128 stands for zero in the data rows.
Some points, one per row:
[126 147 158 114 121 141 137  62 100 140 113 146]
[123 163 105 134 155 162 111 142 115 126 160  91]
[122 129 132 147 144 195 162  83 107 116 150 187]
[ 71  80  89 199 176 209 192 224  80  97 221 143]
[152 126 114 111 135  80 141 129 147 126 126 136]
[147 135 152 126  99  95 133 151 156 109  52 113]
[154 114 118  98 148 150 129 130 108 126 149 121]
[168 166 136  99 133 115  91  93 163 175  87 175]
[130  75 143 133 143 170 127 117 113 102 119 168]
[124  63  96  77 134  64 126 170 147 152 126  76]
[134 125 113 149 106 135 131 140 163 120 143 168]
[107 143  65 125 150 127 166 176 103  82 179  94]
[166 193 199  86 141  81 123  40 168 141  80 151]
[122  42 133 105  80 152 101 219 107 156  98 174]
[ 76 128 138 138 144 181 170 115  95 120 109 118]
[171 225 213 115  75 186 127  38 172 152  90 177]
[124 160 149 148 144 164 161 110  96 107 111 134]
[151 134  97 130  97 126 130 137 115 132 121 113]
[145 152 135 145 123 129 134 104 115 125 121 158]
[ 72  99 100 114 103  91 150 175  92 131 144  62]
[112 109 144 147 148 174 120 179 116  64 160 146]
[135 152 146 141 175 122 116 128 146 131 114 134]
Then 31 other points, each followed by its number:
[124  91 127 168 132 112 138 202 115 140 157 109] 0
[114 162 125 161 150 166 160 117  68 122 172 117] 1
[142 143 165 135 123  97  72 156 154 163  66 146] 2
[ 59  50 106 126 154 125 180 185 115  96 231 107] 3
[172 158 140 121 104 134 115  75 176 171  85 127] 4
[129 106 163  68 128  99 161 187 118 131 183 136] 5
[ 93  92 125 115  63 126 115 148 147 116  96 180] 6
[175 237 137 144 115 118 130  71 135 167  86 141] 7
[ 65  65 145 173  99 121 108 167 135 186 112 135] 8
[196 167  99  88 124  72  56  29 158 171  43 107] 9
[169 223 147 128 140 175 175  47 136  75 131  73] 10
[120 118 145 155 143 109  90 121 119 117  93  86] 11
[125 155 173 139 128 155 105 124 131 152  80 153] 12
[111 179 156 170 148 142 167  40  96 118 167 136] 13
[116 165  82 110 114 121 136 155 135 155 134  85] 14
[ 87  78 140 180 156 109 150 233  76 106 203 104] 15
[114 106 160  90 162 109 108 169 106 145  94 106] 16
[141 140 122 106 114 157  93 116 128 169  90 172] 17
[140 232 147 105 100 104 100  40 155 160  21 119] 18
[161 175  61 101  78 135 131 107  98 104 152 137] 19
[ 93  75  83 136 107 151 186 165 165 144 130 141] 20
[109 143 100  84 131 122 113 165 112  98 171 140] 21
[133 143 123 166 112  90 135 134 130 122 151 127] 22
[102  93 135 153  73 142 135 223  89 143 184 136] 23
[121 102 139 136  87 130 152  75 116 141 122 164] 24
[151 117 111 118 106 134 145 110 161 132 112 134] 25
[ 95  26  91 147 137 158 198 230  79  50 220 100] 26
[114  97 133 146 157 156 149 126 109 141 125 155] 27
[116  92 177 189 152 127 112 143 129 123 102 111] 28
[121 105 105 140 122 132 141 131  68  76 163 144] 29
[203 198 101  79  59 142  80  46 163 157 122 162] 30
Which three of these numbered points are nearest to each point below, looking only along the 4 directions in which the first points spread most? Their numbers follow each, nearest first.
[151 123 107 126 114 102  90 155 179 154 113 125] > 2 25 5
[ 92 138 115 160 164  79 114 160 162 143 102 160] > 22 25 5
[175 173 165 123 154  59 106  66 208 164  41 113] > 9 30 4
[182 187 174  60 110  73 110  73 153 138  87 124] > 9 4 18
[ 96 113 101 174 133 164 232 115  91  76 190  85] > 1 29 3
[ 70  57  88 153 153  96 163 216 113 106 136 115] > 15 0 3
[107 108  85 176 153 192 170 100  93 102 223 151] > 1 29 27
[130 161 134 169 118 156 138  50  97 156 133 124] > 13 24 12
[201 174 144 111 123 105  81 111 162 172  68 124] > 4 30 2
[142 163 164  78 108 118  88  78 171 198  40 103] > 4 18 9
[ 93 109 178 170 172 102 121 155 114 145 111 131] > 28 27 11
[ 98 175 154 169 162 105 122 117 166 123 123 133] > 19 22 25
[ 98  80 180 171 109 130 112 147 133 175 147 160] > 6 28 27
[ 89 133 130 147 185 204 149 158 108 127 140 113] > 29 1 27
[179 150 115 110 139 127 137  58 123 128 134 141] > 19 7 25
[ 86 103  63 144 168 134 127 203  93 132 185 106] > 3 15 0
